[[137 124 121 129 129 135 129 131 126 122]
 [137 129 125 133 127 130 129 128 123 130]
 [134 126 123 129 129 132 128 131 127 124]
 [129 130 129 123 136 121 141 129 133 133]
 [125 127 129 127 128 126 128 127 126 131]
 [117 133 136 125 127 118 129 124 131 137]
 [156 119 107 134 130 145 126 138 122 110]]
:
[[137 121 129 129 126]
 [137 125 127 129 123]
 [134 123 129 128 127]
 [129 129 136 141 133]
 [125 129 128 128 126]
 [117 136 127 129 131]
 [156 107 130 126 122]]

[[122 145 145 133 137 122 117 122 136 135 124 129 138]
 [143 134 122 132 114 136 125 147 115 126 127 128 139]
 [142 119 127 125 126 122 124 137 126 132 126 112 116]
 [122 121 123 138 126 120 129 112 115 119 119 132 132]
 [133 133 129 130 101 146 137 155 142 108 143 113 127]
 [136 112 125 112 122 121 122 125 132 124 126 132 142]
 [122 127 115 136 128 129 116 125 126 106 123 110 118]]
:
[[122 145 137 117 136 124 138]
 [143 122 114 125 115 127 139]
 [142 127 126 124 126 126 116]
 [122 123 126 129 115 119 132]
 [133 129 101 137 142 143 127]
 [136 125 122 122 132 126 142]
 [122 115 128 116 126 123 118]]

[[121 134 127 133 127 113 135 132 130 128]
 [119 136 126 133 130 110 135 135 124 129]
 [106 143 124 142 122 115 145 139 120 122]
 [117 134 129 133 128 113 133 133 124 132]]
:
[[121 127 127 135 130]
 [119 126 130 135 124]
 [106 124 122 145 120]
 [117 129 128 133 124]]

[[154 135 109 115 134 141 123 121 135]
 [154 135 119 115 141 141 128 123 135]
 [154 135 109 115 134 141 123 121 135]
 [154 135 109 115 134 141 123 121 135]
 [154 135 109 115 134 141 123 121 135]
 [155 132 110 115 141 141 126 121 135]
 [135 158 120 115 120 141 118 121 128]
 [138 155 109 115 127 141 123 121 128]
 [152 139 109 115 134 141 123 121 135]]
:
[[154 109 134 123 135]
 [154 119 141 128 135]
 [154 109 134 123 135]
 [154 109 134 123 135]
 [154 109 134 123 135]
 [155 110 141 126 135]
 [135 120 120 118 128]
 [138 109 127 123 128]
 [152 109 134 123 135]]

[[157 138 143 111 133 137 123 137 131 140 134 148 111 116]
 [140 105 137 133 134 135 107 139 123 140 132 133 111 128]
 [125 126 132 141 140 136 138 144 135 136 140 112 146 102]]
:
[[157 143 133 123 131 134 111]
 [140 137 134 107 123 132 111]
 [125 132 140 138 135 140 146]]

[[131 151 118 135 134 116 140 120 108 127]
 [130 130 123 124 126 136 140 139 130 131]
 [123 118 129 133 124 130 118 114 123 118]
 [124 123 127 114 133 141 133 128 132 126]
 [132 118 106 150 135 120 132 139 137 134]
 [125 122 129 130 119 118 130 134 114 131]
 [123 136 134 145 131 135 119 120 122 131]
 [128 125 116 126 118 127 134 115 127 123]]
:
[[131 118 134 140 108]
 [130 123 126 140 130]
 [123 129 124 118 123]
 [124 127 133 133 132]
 [132 106 135 132 137]
 [125 129 119 130 114]
 [123 134 131 119 122]
 [128 116 118 134 127]]
---
[[150 123 124 108 134 123 123 122 128 102 137]
 [149 114 115 110 114 142 134 143 112 123 118]
 [118 141 141 140 154 103 109 103 138 138 133]
 [123 129 126 137 140 117 129 117 142 125 138]
 [123 135 135 134 132 124 119 124 123 141 120]]
:
[[102 137 150 123 124 108 134 123 123 122 128]
 [123 118 149 114 115 110 114 142 134 143 112]
 [138 133 118 141 141 140 154 103 109 103 138]
 [125 138 123 129 126 137 140 117 129 117 142]
 [141 120 123 135 135 134 132 124 119 124 123]]

[[121 131 125 121 131 127 128 128 133 127 124 119 127 127]
 [134 125 125 122 126 120 126 122 136 130 124 132 129 105]
 [127 139 126 132 126 128 135 122 138 136 124 129 123 134]
 [138 128 128 125 131 128 126 126 127 129 124 127 127 127]
 [127 130 128 127 129 129 126 129 128 129 124 129 129 133]]
:
[[127 127 121 131 125 121 131 127 128 128 133 127 124 119]
 [129 105 134 125 125 122 126 120 126 122 136 130 124 132]
 [123 134 127 139 126 132 126 128 135 122 138 136 124 129]
 [127 127 138 128 128 125 131 128 126 126 127 129 124 127]
 [129 133 127 130 128 127 129 129 126 129 128 129 124 129]]

[[111 129 114 132 133 130 143 134 101 133 120 136]
 [114 123 116 124 138 135 137 132 106 148 112 134]
 [115 122 117 120 147 137 131 129 124 152 111 133]
 [108 133 113 135 145 128 140 133 128 132 122 136]
 [113 125 115 127 136 133 140 133 104 142 115 135]]
:
[[120 136 111 129 114 132 133 130 143 134 101 133]
 [112 134 114 123 116 124 138 135 137 132 106 148]
 [111 133 115 122 117 120 147 137 131 129 124 152]
 [122 136 108 133 113 135 145 128 140 133 128 132]
 [115 135 113 125 115 127 136 133 140 133 104 142]]

[[104 124 146 115 116 122]
 [129 103 136 121 107 132]]
:
[[116 122 104 124 146 115]
 [107 132 129 103 136 121]]

[[132 128 152]
 [131 129 146]
 [125 132 130]
 [132 128 152]
 [125 132 131]
 [131 129 147]
 [126 132 131]
 [123 131 133]
 [123 131 132]
 [130 129 144]
 [133 129 152]]
:
[[128 152 132]
 [129 146 131]
 [132 130 125]
 [128 152 132]
 [132 131 125]
 [129 147 131]
 [132 131 126]
 [131 133 123]
 [131 132 123]
 [129 144 130]
 [129 152 133]]

[[150 151 150 150 150 151 151 150 151 150 152 151]
 [143 143 143 143 143 143 143 143 143 143 143 143]]
:
[[152 151 150 151 150 150 150 151 151 150 151 150]
 [143 143 143 143 143 143 143 143 143 143 143 143]]

[[109 107 110 110 107 111 105 111 107]
 [104 104 104 104 104 104 104 104 104]
 [153 153 153 153 152 153 153 153 152]
 [153 152 152 153 153 153 152 153 153]
 [104 103 104 104 103 105 103 105 104]
 [105 105 105 105 105 105 105 105 105]]
:
[[111 107 109 107 110 110 107 111 105]
 [104 104 104 104 104 104 104 104 104]
 [153 152 153 153 153 153 152 153 153]
 [153 153 153 152 152 153 153 153 152]
 [105 104 104 103 104 104 103 105 103]
 [105 105 105 105 105 105 105 105 105]]
---
[[127 117 119 140 134 126 141]
 [130 118 114 142 147 122 130]
 [130 149 123 107 138 130 122]
 [137 116 118 132 149 116 118]
 [112 137 139 142 130 146 132]
 [124 131 150 126 114 137 122]
 [126 122 133 132 109 130 143]
 [126 143 136 125 138 134 113]
 [126 119 102 129 114 119 149]
 [133 143 126 108 122 124 114]
 [118 133 133 131 111 138 143]
 [128 143 134 117 123 130 115]]
:
[[141 126 134 140 119 117 127]
 [130 122 147 142 114 118 130]
 [122 130 138 107 123 149 130]
 [118 116 149 132 118 116 137]
 [132 146 130 142 139 137 112]
 [122 137 114 126 150 131 124]
 [143 130 109 132 133 122 126]
 [113 134 138 125 136 143 126]
 [149 119 114 129 102 119 126]
 [114 124 122 108 126 143 133]
 [143 138 111 131 133 133 118]
 [115 130 123 117 134 143 128]]

[[147 108 122 158 117 139 126 131 105 140 116]
 [111 132 122 130 148 126 113 124 129 127 118]
 [145 112 120 158 120 139 130 130 106 143 119]
 [132 127 126 125 121 137 115 146 117 133 114]
 [131 126 114 135 112 142 122 154 129 141 129]]
:
[[116 140 105 131 126 139 117 158 122 108 147]
 [118 127 129 124 113 126 148 130 122 132 111]
 [119 143 106 130 130 139 120 158 120 112 145]
 [114 133 117 146 115 137 121 125 126 127 132]
 [129 141 129 154 122 142 112 135 114 126 131]]

[[131 124 129 130 128 129 129 130]
 [130 135 128 129 127 125 129 129]
 [137 129 125 134 101 119 125 124]
 [125 130 130 125 139 130 129 130]
 [135 127 127 133 114 123 128 128]]
:
[[130 129 129 128 130 129 124 131]
 [129 129 125 127 129 128 135 130]
 [124 125 119 101 134 125 129 137]
 [130 129 130 139 125 130 130 125]
 [128 128 123 114 133 127 127 135]]

[[119 122 121 124 123 143 133 142]
 [128 144 132 148 134 129 114 122]
 [120 127 124 133 126 135 129 132]
 [124 127 130 120 124 134 131 137]
 [126 123 121 148 132 124 122 112]
 [119 124 123 119 122 146 136 149]
 [122 129 131 117 123 140 133 151]
 [137 126 130 134 133 110 124 112]
 [128 118 121 111 122 133 141 131]]
:
[[142 133 143 123 124 121 122 119]
 [122 114 129 134 148 132 144 128]
 [132 129 135 126 133 124 127 120]
 [137 131 134 124 120 130 127 124]
 [112 122 124 132 148 121 123 126]
 [149 136 146 122 119 123 124 119]
 [151 133 140 123 117 131 129 122]
 [112 124 110 133 134 130 126 137]
 [131 141 133 122 111 121 118 128]]

[[131 127 116 130 135 132 121 105]
 [129 130 154 148 120 110 139 108]
 [125 136 140 127 121 114 135 125]
 [130 135 133 148 124 112 104 138]
 [135 134 128 134 120 130 134 119]]
:
[[105 121 132 135 130 116 127 131]
 [108 139 110 120 148 154 130 129]
 [125 135 114 121 127 140 136 125]
 [138 104 112 124 148 133 135 130]
 [119 134 130 120 134 128 134 135]]

[[131 137 137 143 123 119 113 132 129 130 109 125]
 [130 132 106 135 128 135 134 126 120 122 121 124]]
:
[[125 109 130 129 132 113 119 123 143 137 137 131]
 [124 121 122 120 126 134 135 128 135 106 132 130]]
